One turning vector, and how many ticks it has turned
The counts run from 0 to 375.
[122 102 140 121 118  99 151 132  86 184 162 160  93 140 142 165 145 113
 162 106 127 140 162  88 140  95 158 167  91 117 122 125]  67
[114 120 114 175  85 161 150 103 102 116 133 122 167 135 129 162 122  76
  84  97 127 133 148  73 164 130 103 130 131 131 130 125]  291
[127 164 102 182 103 131 142 139 103 120 154 114 126 151 160 145 121 192
 103 146 150 102  93 152 138  96 115 109 151 175 103 143]  191
[143 121 133 147 154 116 142 153 131 145 121 122 120 107 137 121 121 187
 126  80 104 109 116 147  88  84 119 176  68 153  95 115]  356
[116 121  96 143 131 136 169 108 139 107  99 120 120 143 149  98 131 173
 104  62 125  98 109 124  80 122 152 172 108 131  87 100]  111
[ 78 150 132 191 100 148 156 121  78  94 103 113 161  94 122 126 156 107
  81 119 130 134 131 110 154  84 117 122 122 116 124 130]  20
[ 81 140 127 181 120 145 168 116  84 105  99 119 147  83 121 124 154 110
  86 124 118 142 141 109 144  74 120 144 124 112 115 137]  21
[128 113 127 151 100 171 134 106 148  66 138 118 161 134 144 112 125  91
 109  90 144 125 125 125  71 174 108 139  77 129 153 122]  128
[125  89 161 178 116 134 131 140 130 112  90 115 149  59 130 132 132 102
  72 131 118 128 152 119 148  99 121 103  73 126 113 114]  265
[ 99  79 117 133 148 133 117 141  78  88 163 142 130 131 132 121 147  91
 128 113 179  97 110 129 104 127 187 141  89 130 141 109]  147
[ 96 109  91 122 162 105 150 136 102 105  94 124 132 143  88 136 121 129
 115 117  87 157 188 120 155 104 130 184 176 135 133 139]  32
[121 112 150 146 151 147 128 160 147 143  80 122 114  60  89  96 113 116
  97 147 114 146 153 112 138  99  90  98 122 133 138 127]  268
[119 155 113 111  96 129 138 106 187 172 147 144 139 121 153 170 135 185
 122  69 102  94 100 128 148 141 121 130  97 154 134 117]  82
[ 97 101 123  74 165 102 146 109 120 141 137 142 168 123  92 148 108 132
 106 129 119 159 145 100 131  92  93 184 158 158 145 103]  303
[ 99 164 134 161 120 118 117 151 116 129 103 106 124  97  72  89 144  80
 119 138 128 140 153  94 141 101 113  78 165  97 155 140]  16
[132 150 168 125 108  88 120 132 175 175 116 103  83 132 102  86 145 121
 154 109 123 124 146  99  74 117 109  89 102 112 125 133]  97
[168 185 112 120 106 137 117 115 163 138 148 128 152 131 157 113 104 179
 110 162 144 174 128 162 121 157  89 114 163 123 162 109]  216
[129 108  95 149 106 116 133 111 139  77 121 111 141 174 150 105 132 109
 113  60 130 103 125 113  84 173 160 146 108 122 114 107]  119
[131 136 139  82 133  65 108 138 200 183 131 124 113 143 105 122 123 160
 161  95  94 112 130 117 116 134 126 111 127 145 133 103]  88
[133 119 132 157 117 160 143 113 114 132 124 150 113  79 190 119 161 131
 110 153 148 170 147 135 135 116 163 132  86  68 119 100]  238
[103 131 131 169 114  77 102 140 110  93 118 112 177 108 109 119 156 101
  88 108 130 106 117 103 159 123 165  74 137 110 133  95]  10
[ 93 118 116 108 132 128 158  94 110 117 148 138 200 120 122 176 118 138
  81 103 120 136 125 104 145 106  93 180 141 164 139  97]  301
[123 156 131 122  83 131 113 155 117 133 145 125 156 139  87 154 112  86
 130 116 123 164 182 123 141 152  76 121 134 124 190 154]  44
[153 162 121 131 104 131 125 118 137 118 161 128 182 126 186 139 111 197
  87 141 144 161 113 168 120 150 119 132 128 131 144  87]  218
[119 115 124  82 161 100 140 165  86 178 148 162 116 131 107 151 112 156
 151 119 126 144 155 126 129  83 127 183 131 145 145 119]  59
[123 132 103 151 105 139 134 129 121 145 127 124 125 147  83 129 108  64
 111 107 125 127 161  68 160 152 105 105 178 119 156 139]  288
[111 108 121 122 111  71 119 115 126 129 159 136 137 154 156 166 179 151
 157  71  81 113 155 136 140 138 157 163  88 127 104 127]  337
[120 132 161 182 124 128 141 108 104 109 161 109 116 125 144 148 141 142
 115 176 145 129 126 127 118  60 103 118  95 181  97 152]  184
[130 120 139  75 152  70 124 127 196 179 125 126 103 134 107 122 123 169
 157 108  87 115 141 111 118 112 130 140 122 147 124 111]  87
[139 159 131 154 108 133 131 163 134 146 131 122 137 107 147 127 127 186
 120  66 116 103 106 155  95 116 104 141  63 149 119 125]  354
[172 173 125 110 119 137 121 105 165 139 155 125 133 129 146 104 104 179
 123 172 136 184 144 152 115 146  80 116 164 122 164 116]  215
[152 157 107 128 148 104 117 189 147 170 113 117  86 145 101  88  98 165
 155  76 114  96 110 143  91 132 129 134 127 137 138 121]  360
[135 122 167 155  90 113 124 122 136 139 148 117 136 112 156 150 159 136
 139  81  92 129 148 137 103 118 104 141  35 136 116 143]  346
[101 140  90 137  94 107 115 158 101  98 124 127 171 167 102 157 120 110
 111  81 109 129 168 125 169 165 135 128 167 125 163 140]  36
[120 107  95 123 166 126 159 117 154 115  85 119  89 146 128  81 127 153
 130  87 109 125 139 117  73 115 142 180 136 131  89 104]  113
[109  86 148 159 125  90 101 120 121  87 178 111 139 159 138 166 144 129
 130 144 136  95 123 140 158 105 159 110 103 184 116 138]  174
[100 144 127 112 111 121 139 165  78 160 157 159 173 119 128 183 115 170
 112  88 140 118 123 136 141 104 117 172 103 154 148 104]  56
[ 95 159 118  84 111  83 113 140 109 145 160 138 191 145  87 154 124 123
 125  95 145 118 120 107 141 140 115 123 174 136 165 100]  307
[131 101 107 141 103 102  94 153 160 107 111 126 150 102 145 137 143 134
  88 101 105 108 134 141 185 165 181  87 116 109 133  97]  254
[153 150 137 119 117 115 112 146 124 163 136 144  92 106 142  79 149 121
 151 167 160 171 161 133 126 144 151  87 138  60 155 105]  233
[141 137 164 126 138 123 121 135 163 160 126 111  92  96 117 109 140 152
 167 118  86 154 162 143  89  99  68 148  68 144 131 153]  349
[168 127 116 148 140 119 128 154 150 151 116 116  57 161 110  86  99  93
 170  88 123 129 153 100  84 137 142 141 119 113 135 129]  368
[133 136 131 168  92 156 139 119 101 135 133 146 126  85 193 120 167 132
 104 138 160 150 138 131 136 130 168 107  84  67 126 108]  237
[ 87 124 103  89 151 118 154 113 125 160 139 149 108 125 128 143 167 176
 158 109  84 136 152 135 139  95 132 191 128 137 115 144]  330
[142 152 123 166  83 148 124 135 107 134 138 147 128  99 179 118 161 133
 113 135 165 143 129 138 144 150 163  92 105  59 141 105]  236
[117 138 112  95 152 177 119 144 163 100 134 127 133 109  98  84 104 123
 127 114 159 134 112 147  71 162  87 122 129 140 183 123]  134
